Two rows play each game, the first against the second. How much does the first row win by? 10 is about a draw, 20 a big win and 0 a big loss. Wins can go round in a circle: one row can beat a second, the second a third and the third the first. Each row has two weighted sums of its numbers, A and B, taken from their middle values. A row wins by its A times the other's B, less its B times the other's A.
[-14 -32 -24  -2  -4  12 -20 -16 -30 -29 -29   5  46   5  29  -5  -4 -12 -35  14  17]
[-19  14  46 -31   3 -58 -16   8 -30 -30   5  -4  36   2 -23   1  13 -16  20 -19   1] ~ 7
[-26 -15 -48   3  23  45  24 -25  23  -5  14 -13  10 -12  12  39  -5  13  -3  40 -24]
[ 22  31  46   8 -22 -16 -24   9  11   5  -8  -1 -15  39 -23 -65 -12 -14  -2 -23  44] ~ 10
[-12 -23   9  -8  -6  -1 -40   5 -19 -30 -24   8  47   4  10 -16  -9 -17   1  -5  16]
[-18  13   9 -30  -3   9  44 -33 -20  19   8   4 -13  -7   9   4  37 -10  20  32  11] ~ 11
[ 12 -14  32  -7  -5   6 -27  10   3 -13 -14  14  22 -28  18  -8  -5 -13  -8   3  -5]
[-14 -31  -6  23  25  -4 -15  24   2  13 -49  -7 -11  12  -5  -7 -10 -17 -26  13   1] ~ 13
[ 23  31  47 -54 -22  12  37 -17 -26  -3  32  20   1 -23  19   6  18  12  36   5   7]
[ -7  -7  10   5  15 -21  17  11  -8  40 -17  -1 -35 -31 -16   8  15   8  14  23 -18] ~ 16
[-32 -12 -29  22  -8  29  30 -37  12  14 -25 -23 -36  23  24  -3  20   7 -28  66  14]
[ -1  -9 -14  -7  36  33 -10  26  22   8  25  -6  13 -12 -34  23 -31   8  30 -27 -72] ~ 8
[-14 -26  10 -13  -6 -13 -31  33 -16 -21 -13   3  21 -27  13   3 -13  13  -6 -11  -9]
[ 48   9  17  14 -51 -18  -2  33   3  29  12  11 -40 -32  15  -2 -12  43  -5  -7  15] ~ 8
[-18 -33 -24  28 -16  13  -3  -8  -4 -20 -21   7  13  12  35   0   1   0 -20  23  29]
[ 34  40  23 -43 -18  14  21  -6 -24  20  32   8 -12 -44  37   5   2  33  23  -4  -4] ~ 7
[-16 -35 -22  38  22  -5 -29   3  12   8 -43   1 -20  13  -7 -10 -16  -9 -51  17  15]
[ 22  27  12  19  -7  -8 -16   0 -17   5  -4   2  -4  35 -28 -34 -13  -7 -12 -24  39] ~ 14
[  3  32  25 -60 -31  23  25 -40 -32  -5  26  22   2 -27  26   3  34   6  34  22  27]
[-29 -31 -52  20  10  19  25 -44  14   6  -5  11  -5  -6  26  18  18  -7 -13  28   5] ~ 10
[ 14   2 -11  29   7 -26   8  14   9  29   4   9 -31  -8  -6  -9  -7 -10 -20  -9  13]
[ -3 -37  25   0  -1 -26 -45  39  -8 -10 -21   9  33  -2 -17 -18 -26  -2 -14 -12  -1] ~ 10
[-15 -16 -12   8  50   0 -20  24  14   5 -15 -13   5  26 -39   5 -16 -26 -14  -2 -15]
[ 20 -12  23  10  18  -9 -18  35  -3   5 -13  -3  -9   0   2 -13 -24   5 -11 -20   6] ~ 9
[ 16  49  20 -45  -8  33  36 -23 -34  16  16  -9 -22 -26  27  12  22  14  34  16 -55]
[ 11 -11  23 -28 -38  13 -12  11 -20   6 -14  16  19  -8  31  -6   6   7  11   2  -7] ~ 12
[ 28  30  30 -44  16  -2  23  -9  -7  34  35 -16 -12 -31 -20  24  -6   3  33 -17 -12]
[ 13  28   9 -41 -13 -29  38 -35 -11  22  14  13 -26 -27  13  21  15  13  -4   1  24] ~ 8
[-13  14  -3  19  40 -29 -14  22   5   3 -20 -27  -5  14 -42  -9 -36 -44 -39 -20   9]
[-18 -29 -42  40  12   5  29  -8  22  16 -13  -8 -21   4   2  17  14   6 -32  16   9] ~ 9
[-10 -13  15 -24  -4 -33 -39  30 -13 -30 -10  -2  33 -21 -21 -17   1  -9  19 -16 -32]
[ 12   0 -18   0 -24  59 -26  23  36 -29  25  -5  31   2  -5  -8  -2  13  20 -28 -44] ~ 11
[ 38  43  39 -17  -7 -15  18 -13 -14  18  30   2 -21 -36  13   3  -1  29   4 -14 -10]
[ 14  39  16 -42   8   8  35 -14 -19  11  23   2 -15 -45  16  25   8  21  13  25 -12] ~ 8
[ 11  17 -16  32  35  -8  12 -19  18  -8  16   6  14  12 -32  -1 -14 -33 -31 -20   8]
[-43 -19 -34   8   8  35  11 -40   7   3 -28 -13   5  44   1  -3   5 -15  -9  20  -7] ~ 9
[ 13  44  15  -3 -28 -13   4 -32  -9 -37   4  38  24  25   7  -8  11 -20  10 -25  45]
[ 10   9   2  24 -22   7 -18 -26  -8 -39 -16   7  14  31  15 -25   1  -2 -38 -11  41] ~ 9
[-42  -1 -10 -32  -2   1  35  16 -13  26   4   6   5   3   3  17  43 -21  21  40  -1]
[ 10  14 -50  27  14 -13  51 -37  17  18  34   6 -61 -10  25  38  13   4 -21 -40  22] ~ 11
[ 13 -31   0   9  27  -1 -24  13 -12 -24 -41   2  21  17  16 -20 -30   0 -44   5  37]
[-52 -20 -30  -9 -16 -10   4 -29  -3   1   9  26  34   5  11  17  55 -24   8  32   2] ~ 8
[ 12  -2  -3 -13  29  17 -24  29  15  -6   2  -2  19 -10 -38  14 -35   1  12  41 -58]
[-20  18  15 -20  19 -44  29 -17  -8  27   7  -3  -2 -13 -27  41  14 -15   4  -1  -5] ~ 19
[-39  -5 -16 -30 -17  28  21 -45 -12  42   4  -3   7  11  25   4  40 -29  16  52   6]
[  8  35  26   2 -23   3   3 -21  -5  14  12   5 -10  40 -10 -44  19 -10   3 -11  42] ~ 10
[-36   4 -10 -31 -13   3  40 -45 -15  10   0   4   0   4   5  22  41 -20  24  38   9]
[ 23 -15  -3  24 -19  15 -26   2 -10 -24 -30  -2  24  28  30 -24  -9  -5 -48  -7  37] ~ 10
[-19 -21 -27  -3  47  42  -5   2  20   8  12   6  31  -3 -14  43 -12 -10  10   9 -53]
[ 13  22  26  17 -19  -8  -5 -13 -11 -36   4  16  16  15  12  -4  -6 -45 -23 -19  40] ~ 12
[ -5 -14  29  22  18  -3 -31  32  -1  -4 -22  -2  15  18 -16 -12 -25  -6 -17 -21 -11]
[  4 -26  18  21   9 -20 -34  27  -3 -27 -33  -1  18  23  -9 -21 -39  -8 -30 -17   7] ~ 8
[ 10 -24  16 -11 -10  -2 -42  38 -15 -16 -38   6  24   4  -4 -19 -25 -12 -15 -24   3]
[-23  -2  -6  -4 -11   7   3 -54 -14 -25 -15  12  36  17  20  -4  20 -31  -8  -1  18] ~ 12
[-21  -3   8 -10  -6 -11  -5  23  -8  28 -12   3 -18 -22   5  -3  17  35  10   9 -19]
[-16  32  30 -12 -27   0   0 -21 -12  -8   9   5  -5  38   8 -43   6 -18  20 -14  33] ~ 15
[ 33  13 -22  -8  -3  32 -27   9  28 -46  14 -10  45  -2   1   3 -21  22  33 -32 -38]
[-40 -36   6  -2 -11  -4   5 -10  -9  17 -23  15   5   4  25  -6  38 -10   9  35 -16] ~ 6
[-33 -23 -24  17   4  11   2   5  12  21 -37  -6 -17  24  -2  -7 -23   0 -32  22   2]
[-19 -15   4  -5 -10  -5 -24   5 -17 -34  -3  17  46  -5  20  -4  11 -18  -8 -10  13] ~ 12
[ 32  40  20  10  -9   4  -2  14   8  21  17   5 -54  19 -25 -45   0  13  23 -12   7]
[-10  -4 -19  26  28 -19  10 -11   9 -10 -14   2  11  16 -19  49  -8 -21 -32  -5   2] ~ 11
[-27  -3 -25   2  19 -33  26 -38   6 -16  28   8  22  -1 -15  30  16 -27  -4  -5  -2]
[  9   1   8  18 -37 -12  12  11 -14  35   2   4 -35 -30  32 -14  12  43 -18   6  18] ~ 9
[  8   9 -39  31 -14   4  31  11  30  15  20 -21 -52 -23  14   9  -7  42 -12  19   2]
[ -2 -24 -17  31  -5  16 -16   7  -4 -29 -38 -22  14  28  43  -7 -19   3 -48  13  31] ~ 12
[  5  23  40  -4  24 -43  -6  15   7  -7  -1 -11   0  34 -53 -21  -9 -13  -6 -28  29]
[-24 -43 -20  28   3  13  -5  -3  10   5 -34  -9 -16  23   1   1  -4  12 -17  21   8] ~ 5
[-45 -45   9   0 -22   9   2  -8  -3  14 -16  -4   5  -5  34  -6  35 -15   5  29 -11]
[  4  -7  -2 -14  23  20 -19  39  23   3   5  -8  18 -16 -25  13 -31  17  33 -19 -74] ~ 4
[-29 -38 -30   9  -7  26 -14 -21  -2 -31 -28   3  35   6  22  10  -7 -22 -36  22   0]
[-16 -31   4   3  18  16 -24  26  13   8 -15  -7  14  14 -24  -4 -17 -11   8  -6 -47] ~ 15
[  9  41  17 -44  -1  17  34 -28  -6  47  45   3 -14 -32  -4  42  -4  18  25   2 -12]
[  7  -8  19  -6   1 -13 -27  25 -16  -7   3  -7  18 -18  21  -3 -17   1   3  -7 -15] ~ 12
[ 45  33  43  -4  12 -11  31 -16  -5  32  28  -3 -39 -37  -3  49  -7  29 -24 -18   9]
[  7 -13  21  20  -6 -19 -45  27 -28 -15 -21   3  18  17 -24 -43 -19 -17  -3 -23   1] ~ 15
[ -3 -14  15 -15  -7 -25 -41  35   1 -24 -45   2  31  11 -19 -11 -15 -10  15 -22 -21]
[ 32  23  22  -5  -1   2  24  -2  -5  28  38   9 -19 -27  18  18 -16  28 -10 -22  -5] ~ 8
[-22   8  19 -31 -16 -10  -9 -19 -10 -29  -2  18  42   9   3 -21  16 -20  14  -4  11]
[ 34  17   3  19  29  38 -10 -14  18 -13  29   0   3  16 -38  -1 -40   9   7 -48 -18] ~ 13
[-26 -23  24 -26  -4 -41 -14  30 -22  37 -20   6  -2 -36  -4  -7  36 -18  25  20  -7]
[  9 -10   9 -16   1   9  -1   1  -8  -5  25  22  25 -25  15  22  -9   2   7  -3 -28] ~ 1
[-10 -24   0 -14   8 -15 -16   7 -10 -51 -20  11  40  -3   5   7  10 -17  -2  -8  -2]
[-34 -32  -8   7  12   3  13  -2   9  33 -26  -4 -17  -1  -9  -8  20 -13   1  40  -4] ~ 10
[-37  -3   3  -4  20 -50   6 -12  -6  -3  -9 -19  12  24 -44  17  12 -28   3   2  -1]
[ 13  18 -38  41   4 -19  36 -40  26  -2  16  17 -31 -24   2  36  -2  18 -36 -14  28] ~ 13
[  5  26 -28  42  32 -10  26 -40  15 -27  21   8  -3  14  -9  30   0 -10 -37 -28  38]
[ 15  33 -63  34  32 -20  46 -37  39 -12  36  13  -5  -2  -5  43 -13 -15 -27 -17  35] ~ 9
[-28 -15 -13  -2   3 -13 -25  11  15 -26  -9 -10  27  28 -24  -3  -4 -11  16  -7 -30]
[ 10  -6 -13  36  -8 -24  -1  18  13  24   3  -4 -35   6  11  -6   4   4 -26   8  16] ~ 8
[  8  -8 -11   4 -21  18 -47  36   5 -44  -1  -5  40 -13   6 -11 -25  11  27 -26 -40]
[ 32   4  20  18  20  -4 -30  31 -15 -11 -21  -5  -5  11 -19 -28 -43   7 -38 -33  17] ~ 11
[-21 -35 -12 -14   9  -4 -12  -4  -2 -19 -11   6  36  -3  12  22   0 -13 -11   9 -36]
[ 41  32  30   3   6 -15  40   9  -6  38  31 -12 -40 -26  -8  17  -2  30 -13 -23   5] ~ 10
[-48 -37 -41  -6 -11  26  27 -23   8  21  -1  12  -1  -3  24  17  39 -25  17  55  -9]
[ 30  16  37  13 -29 -16 -16  14 -13   0  -8   9 -16  60 -15 -62  -3 -10  -3 -21  37] ~ 11
[ -3 -26  19  -9  -4 -14 -52  45  -9 -16 -25   8  36  -4   4  -4 -30  -9  -8 -17  -8]
[  0 -26  13   2  18   4 -42  43  -7 -16 -38   8  28   6  -3 -34 -19 -13 -12  -3 -14] ~ 9
[-39   0 -39   5  -3  10  22 -37  -7  12 -10 -18 -11  16   1   1  31   7   5  61   9]
[-39   7  -7   6  10  58  37 -26  -3  42 -17 -26 -34   8  -7  -7  17 -13 -18  46  23] ~ 10
[-12 -14  -1 -23 -24  36  -5 -12   8 -15  15  20  24 -19  34   7  29   3   4   9   2]
[ -2 -22  11 -20   5   8 -41  44  -5 -16   2 -11  29   0  -1  -1 -25  -6  22 -21 -31] ~ 9
[-35 -11 -46   1  -5  13   8 -34  17  -6   3 -17  -2   2  21  10  25  -5   7  45   2]
[ 40  35 -19  37  23 -36  10 -28  10 -14  42  14 -25  -3  -4  35  -5   3 -31 -36  32] ~ 15
[  4 -32   6  -1 -14   4 -25  16   1 -21 -37   2  23   1  27 -12 -14  -9 -26   6  25]
[ -5  -5 -43  24   9  22   7 -16  15 -34  -5 -11  11   4   5  15 -21  -2 -40   9   8] ~ 8
[-30  -2  -9   5  17 -29  33 -19  -9  34  -4 -41 -24  -3 -14   6  24  -9  -8  16  12]
[ -9 -29 -22  51  23  -4   4  -2  13   8 -35  -9  -7  26 -13  10 -23 -21 -33   5   4] ~ 2
[ 10   3   1 -16  -7 -36 -12  25  -9   5  41   4   3 -25 -11  12  10  14  38  -8 -25]
[ 14  24  26 -45   3 -16  32 -15  -6  31  11   1  -7 -22  -5   4  20   4  30   8   1] ~ 9
[-30 -21 -54   6 -43  13  29 -24  24  29   3   1 -29  -4  33  23  32   2  -5  43 -22]
[ -5  -2   4  14  15  25   2   9  21  28 -31 -18 -33  62 -44 -50  -3 -10   0   7  24] ~ 10
[ 16   9  16 -38 -30  19  16 -31 -13   3   9   2  17  -5  37  -7  16  17  18  19  21]
[ 27  43  30 -45 -14   8  26 -22 -26  10  39  17 -17 -19  25  16  18  13  18   2  20] ~ 14
[-10 -34 -39  36  32   9  10   7  17   9 -32 -14 -16  15  -3   3  -7  -7 -35  42   6]
[ 43  47  39 -44   3   7  34 -15 -19  33  44   0 -24 -34   0  20   3  25  26 -11  -7] ~ 5
[ 15 -15   9 -11  29   6 -31  45   0  -8   1   1  21  -9  -3   3 -44 -13   4 -31 -42]
[ -9 -26 -18  11 -29  17  -8  -2 -19 -33 -42 -18  19   9  55  -7  -9  11 -49  32  41] ~ 8
[  6  -8 -24  46 -17  19  22 -21  10  11   0   8 -32 -11  37   7  32  28 -22  27  10]
[  5 -25 -20  20 -22  15 -13   7 -14 -41 -33   1   8   7  49   1 -24  19 -42  20  31] ~ 7
[  9  -3  -7  -3  49  18  12  21  26  10  16 -24   8 -17 -43  44 -30  10   3 -21 -48]
[ 19 -22  23  19  14  -5 -23  41  -7 -11 -42  -5  28  20  -6 -34 -47   1 -20 -18  25] ~ 13
[-35 -20 -31  -1 -25  15 -27  16  16 -31   1  11  26  -9 -18   7   5  10  33  -5 -39]
[-10 -11 -39  51   4   5  34 -29  12 -16 -23   3   3  11  23  32  -1  -2 -63  25  18] ~ 12
[ -7 -14 -40  30 -15  12  -2  -5   2 -29 -39 -22  -6  11  39   1 -22  23 -41  35  11]
[-51 -12 -14  -4   6 -12  20 -32  -2  23 -21  13 -10   0   2   9  40 -21   0  33  -8] ~ 11
[-35 -28 -25   3 -11   8   0 -13  -4 -11 -21   0  17   8  21   1  12 -19  -9  18   8]
[-35 -34   1  -1  14 -28  -2  25   4  20 -10  -2 -16 -23 -21   6  28 -13  19  32 -21] ~ 7
[-10  15  23 -46 -21   6  27 -30 -21  17  15   4  -4  -8  21   2  43  -3  22  32  13]
[ 33  31 -22  31 -55   4  28 -17  26   5  54  19 -39 -28  44   3  30  23   1  -2  25] ~ 12
[  8   6  26 -25   3   5 -12  13 -11  20   7   4 -10 -18  -1  -6   0   3   5  -4  -2]
[ 18  -4 -21  11   2 -13 -32  51  27 -17   1 -23  11  -9 -15   6 -37  27  13 -29 -41] ~ 11
[  3  37  -9  33  11 -10  13 -43   7 -27  10  10   7  26  -4   2  -5 -10 -39 -35  31]
[-37 -33 -17  16 -26   7   9   2   2  18 -25  -1 -22   3  25  -6  42  -7   2  38  -7] ~ 7
[-22 -35  30  22  11  -7  -2  12  21  38 -37  -5 -31  -2  -7  -7   8 -12  -6  22  -7]
[-22 -19 -19  27   9  -2  18   1   6  28 -34 -23 -42  14  -4 -21   8  -5 -24  23  11] ~ 17
[ 14  27   9  19   2  28 -14  32  15  38 -19 -12 -24  23 -23 -40  -7   3  19  -4 -17]
[ 15 -15 -11 -12 -17  17 -19  20   8 -27  41   8  18 -21  10   7   3  23  32 -26 -27] ~ 13
[ 22  19  49   7 -23 -12 -15  19 -11   6  -5 -22 -11  46 -28 -70 -10 -13   9 -27  33]
[ -5 -33  -9  23   9  -1 -34  31   5  -1 -38  -9   3  24 -10 -26 -39   0 -28   5   8] ~ 6
[-27 -30 -22 -15  -1  19  18 -22  -3  30 -14   0  -4   4   4   2  42 -15  14  53 -11]
[ -3  23   0 -35   2   5  30 -14  10  44  42  -7 -18 -16 -14  12  23   4  42   1 -17] ~ 10
[ 23  41  56  -3 -11 -20 -20   7 -13  16  -8 -11 -44  51 -26 -73  -2   3   9 -24  47]
[ 12  11 -51  38   2  -2  34 -13   4  14   8 -19 -59   2  21  33   5  13 -26  28   2] ~ 16
[ -7 -23 -26  20  27  -8  -3  15  28  12 -23 -12  -8  14 -18   6  -4  -9 -25   8 -22]
[ 51  38  40 -36  -9   4  11  12 -11   4  49   5  -4 -22  -6   0 -11  13  29 -36   0] ~ 9
[ 10 -11  25 -28 -11  10 -14   5 -10  -9  10   8  19 -25  22   1  -6   4  10   4  -6]
[-56 -33   4 -16   5 -10  12   6   3  47 -20   4 -15 -22 -12  -1  29 -16  27  47 -33] ~ 15
[-16   0  17 -16  -7 -39 -24  -2 -16 -31 -15  10  28   2  -1  -8   3 -27   7 -19  20]
[  5  10   1 -14  10  25  23 -20  -2  -1  15   7   4 -22  16  39   9  14  11  -4  -9] ~ 13
[  9  32  -8  36  38 -42   0   0  12  -6  22  -9 -26  12 -43  -3 -15 -12 -22 -33  16]
[ -8  -4 -42  22   6  -3  26 -23  23  37   4   8 -27  -6  19  26  12  17 -35  17  12] ~ 10
[ 52  33   5  19  -9 -45  -1   0   5   0  59  22 -22 -30  13   7  -5  10 -11 -32  33]
[ 23  24  42 -25 -15   4 -23  13 -32  12   6   3   1  36 -21 -52   7 -12  25 -12   1] ~ 6
[ 11  41   4 -56 -17  23  29 -37 -40 -18  38   8  10 -20  37   6  30  19  19  26  16]
[-34  12   5 -22   1 -14  36 -17 -17  39  -7 -16 -28   0 -53  12  21 -12   5  48   4] ~ 17
[ -7  15  -1  21  47 -50   6   5  -1   9  -4  -1 -18   5 -41   4  -2 -16 -13 -10  11]
[ 20  26  30 -42  15 -28  36 -10 -28  39  22  -4 -24 -23 -10  19  28   0  19  11 -16] ~ 10
[-48   9 -19  -7  14 -19  30 -38   1   0   2  -1  11  10  -7  29  28 -25  -2  21  23]
[ 36  21  23 -38 -11  17  31 -16 -24  40  45   9 -10 -44  21   3   8  18   6 -18  10] ~ 13
[  3 -17   7  10  20  22 -20  32  20   5 -16   9  -4  24 -22 -12 -27  -3  10 -20 -19]
[ 51  10  30 -28 -14 -27 -34  36 -20 -20   0  -5  30   7 -30 -34  -5  -4  35 -16   3] ~ 11
[-22 -38  -8 -23 -23  10 -19 -17 -38 -47   3  28  52   0  43  -1  23 -13 -13   4   9]
[-17 -38  -6   3  13 -17 -22   8  16   7 -32  11   6  14  -9  -4  -5 -10 -31  11  -6] ~ 9
[-19 -29   1  -6  22 -23 -35  27  15 -13 -28   7  23   0 -30  -1 -27 -13   2  -8 -22]
[ 23  16 -22  39  -3 -16  18 -17  14   4  35  21 -32  -1  14   7  20  20 -19  -3  32] ~ 12
[ 12  -7  17 -20   4   9 -32  31   5  -7   8  -9  21 -29 -14   5 -27  12  19 -24 -16]
[  3 -12  -4  26   4  36 -24  27  29  31   3 -13 -21   8 -30   8 -16   9  39  -7 -53] ~ 9
[-42 -20 -36  15  14  22   3  11  20  23   2  -5  -7   6 -28  -6  15 -11  20  17 -27]
[ 17  54  49 -35 -23   1  26 -23 -34  18  36  -3 -21 -38  50  22  26  26  19  -1 -21] ~ 7
[ 35  12  23   7 -10  -6  18   6 -17  27   6   6 -34 -38  25  -1   5  35  -1 -19  20]
[ 16  27  30 -30 -23   9  14 -12   0   6  10   6   3 -21  24 -11  11  15  -4   4  23] ~ 10
[ -5 -24 -22  34 -15  18 -33   8   0 -58 -33   0  24  24  39 -27 -22   1 -41  -2  30]
[ 30  17  -1  20  22  21   2  -2  26 -12  26   8   8  13 -29  11 -39  23   1 -44 -21] ~ 11
[  2 -15  17  -1  -8  -3 -42  42  12 -28   9  11  33 -15  -2  -4 -15   9  29 -24 -11]
[ 23  26  -1 -16  12  20   4 -12  14 -19  55  -4  26 -11 -31  27 -29   1  17 -35 -36] ~ 9
[ 27 -29  17  10  -8  11 -40  45   4 -17  -9  -3  16   5 -18 -33 -33  11   5 -25 -12]
[-16 -11 -40  12  -1  17  19  22   8  22 -10 -37 -38   4   6   4   7  11 -12  55  -8] ~ 8
[ 13  -4  15 -10  -1   9 -11  19  24   1  23   7  16 -19  -3  23 -12   7  60 -16 -38]
[-22  18 -10 -42 -38  13  27 -52  -6  -5  20   6   7   4  29   3  42   2  30  37  23] ~ 8
[ 22  14  30 -35 -24 -11  18  11 -11  34   8   5 -27 -50  19  -1  13  31  20   0   5]
[  4   5  19  12   9  20  -3  17   6  39 -19 -25 -39  65 -29 -50  -9  10   4  10   2] ~ 7
[ 32  21  18   4 -28 -16   6  -6   3  23   4  -7 -40 -30  20   3  -8  38  -9 -10  15]
[-29  -9   2 -10  17  -2  11  -4   5  36  -1  -2 -17  -8 -24  -3  24 -10  26  19 -38] ~ 8
[  4 -25   9  12 -13   5 -42  26 -30 -21 -21  -7  25  17  21 -29 -26 -13  -9 -13   6]
[ 12  -5 -27  15   3  14  12  15   7   7 -20 -16 -24 -23  15  11 -20  27 -30  24  42] ~ 8
[ 35  39  -3  28 -17 -43   7 -15  -5 -15  42  35 -12 -18  19  18  11   3 -16 -40  34]
[-14 -33  -5  18  14 -14 -30  35  12 -25 -28  -8  19  25 -18 -10 -12 -12  12  -3  15] ~ 7
[ 11 -14  -4 -15  34  23 -13  24  14   3  -6  -5  19  -6 -29  28 -28  -6  22 -14 -58]
[  6 -17   7   9  26 -14 -26  23  10  -4 -47  -7   0  24  -6 -19 -30 -12 -29   3  13] ~ 12
[ 32  36  26 -16  16  10  -3  -3   8  -5  44   8  22 -13 -15  22 -16  11  28 -34 -27]
[-11  18  19 -13  -1 -45 -24  25 -19 -21  -4  -3  10  13 -30 -24  -1 -12  25 -21  10] ~ 6
[-15 -34 -29  19  -4  31 -12  -9   4 -31 -18  -1  17  25  26  -6  -4  -6 -31   8  -4]
[-29 -35  16 -15  22 -18 -29  38  -6 -12 -19 -15  28  -4 -12 -10  -9 -21  10  -5 -16] ~ 13
[  8  25  -4 -28 -18  20  13  -6   5   3  39   1   5 -19   0   4  26  12  51 -25 -19]
[ -4 -34   3 -12  30  13 -19  15   7 -21   0   1  36 -15 -15  18  -2 -15  15  -3 -42] ~ 13
[ 19 -11   3  33   4  30 -28  38  20  10 -14  -5 -22  27 -24 -45 -32  19 -10 -18 -10]
[-18 -11  13 -16  23   9 -24  11  -3   9  -4  -1   5  -8 -26  -8  -5  12  27  -1 -35] ~ 12
[ 28  21 -31  17  -1  -8  23 -41  30 -19  43  10  -1 -24  22  38 -15  16 -20 -17  16]
[  8 -19  14 -25  -3 -11 -47  47 -10 -10  -7   1  36 -27   5  -2 -17 -10  24 -17 -20] ~ 7
[-10  14  32  22   5   7  -2   9   4  39 -28  -9 -31  46 -39 -55  13   4  11  -6  26]
[-36   2 -16  -6   0   2  43 -54  -5   8  28  -4 -13  10 -10  13  39 -27   2  45  18] ~ 6
[ 27   3   5  14  17 -16   1  13  10   6  19  10 -12 -14   0   8 -21   1 -14 -16  -1]
[ -7 -10  13 -15 -13  -8 -10  29 -32   2 -15   1   7 -30  22  -2  11  -1 -14   6 -10] ~ 13
[ -5 -17  13 -32  -1 -13 -20  39 -11  -7  -6   6  19 -26   5 -12  -6  -5  40  -1 -18]
[-55 -37 -20  -9   4  -1   7 -10   5  37 -24   2  -3 -21   8   9  52 -18  20  45 -29] ~ 7
[-19 -23 -21  19   5   2  31 -16  24  29 -27  -4 -34   0   3  -9  22  -3 -30  48  16]
[-26  -5 -26  -8  -1  -4  19 -36   0 -22  19   9  27   6  21  51  24 -15  -7  15  14] ~ 9
[ -6 -19   1 -21 -16   3 -19  22 -14   4  -9  -4  25 -31  37   2   8   8  -4   2 -11]
[  0  20 -20  35  36 -29  21 -30  12 -13  11   3  -3  23 -24  21  -4 -12 -21 -12  25] ~ 12
[-23  25  14 -10  26 -28  35  -7  -3  37  15   9 -30 -27 -18  32  40  -6  24  17 -14]
[  2 -25  14 -12  -4  10 -27   9  -3 -11 -13  -3  29  10  -4 -15 -17 -13   4  -5 -11] ~ 10
[-48 -50 -31   8 -19  21  34  -7   8  -1 -20   8 -14   2  29  12  49 -13   9  44 -18]
[-10  16 -39   6 -12  -2  28 -23   7  54  45  -8 -24 -33  27  39  35  10  14  23   2] ~ 11
[ -2 -11   0   0  24  10  -6  18  19  -6  -3  -3  28  -9  -9  22 -29  -6   5 -17 -28]
[ 13  37  18 -45  10   8  19 -16  -5  22  41 -11 -16 -29 -21  42  15  18  33  -5 -19] ~ 8
[  8  52  33 -20 -15 -40 -17   5 -13 -11  25  -8  -3  43 -41 -22  16 -17  32 -25  22]
[ 29  -4   1  22   1  22 -43  35  -3 -18   5  -5  13  17 -10 -22 -45  16   1 -40 -15] ~ 12
[-13 -22   2 -26 -43  23  -6 -18 -25   0 -13  -1   5  -6  53 -16  23   7   7  37  15]
[ -7  -2   5  -1 -15   6   2 -11  -8   2 -22   4  -9   8  22 -17   0   4 -13  17  34] ~ 10
[ -3 -14 -58  43   3  18  26 -22  23  -9 -10 -17 -20  15  24  28  -3  -4 -38  22  25]
[ 25  31 -27  31 -20  -1  31 -20  14   4  53  19 -32 -26  25  16  31  23   0  12  36] ~ 6
[  6  -4  -8  -2 -15   3 -19  19   4 -26  21  16  40 -25   3   2  -4  22  37 -19 -35]
[-12  27  -4 -39  36 -12  43 -40 -13  14   9  10   3  -1 -20  30  20 -17  20  29  10] ~ 10
[ -1 -11  20 -16 -15   2 -30  36   1 -25  -2  -6  27  -5 -12 -11 -15  -4  29 -18 -24]
[ 12  22 -25  34  31 -37  24 -21  24   9  25  -7 -12  35 -43  38 -14 -22 -30 -35  17] ~ 10
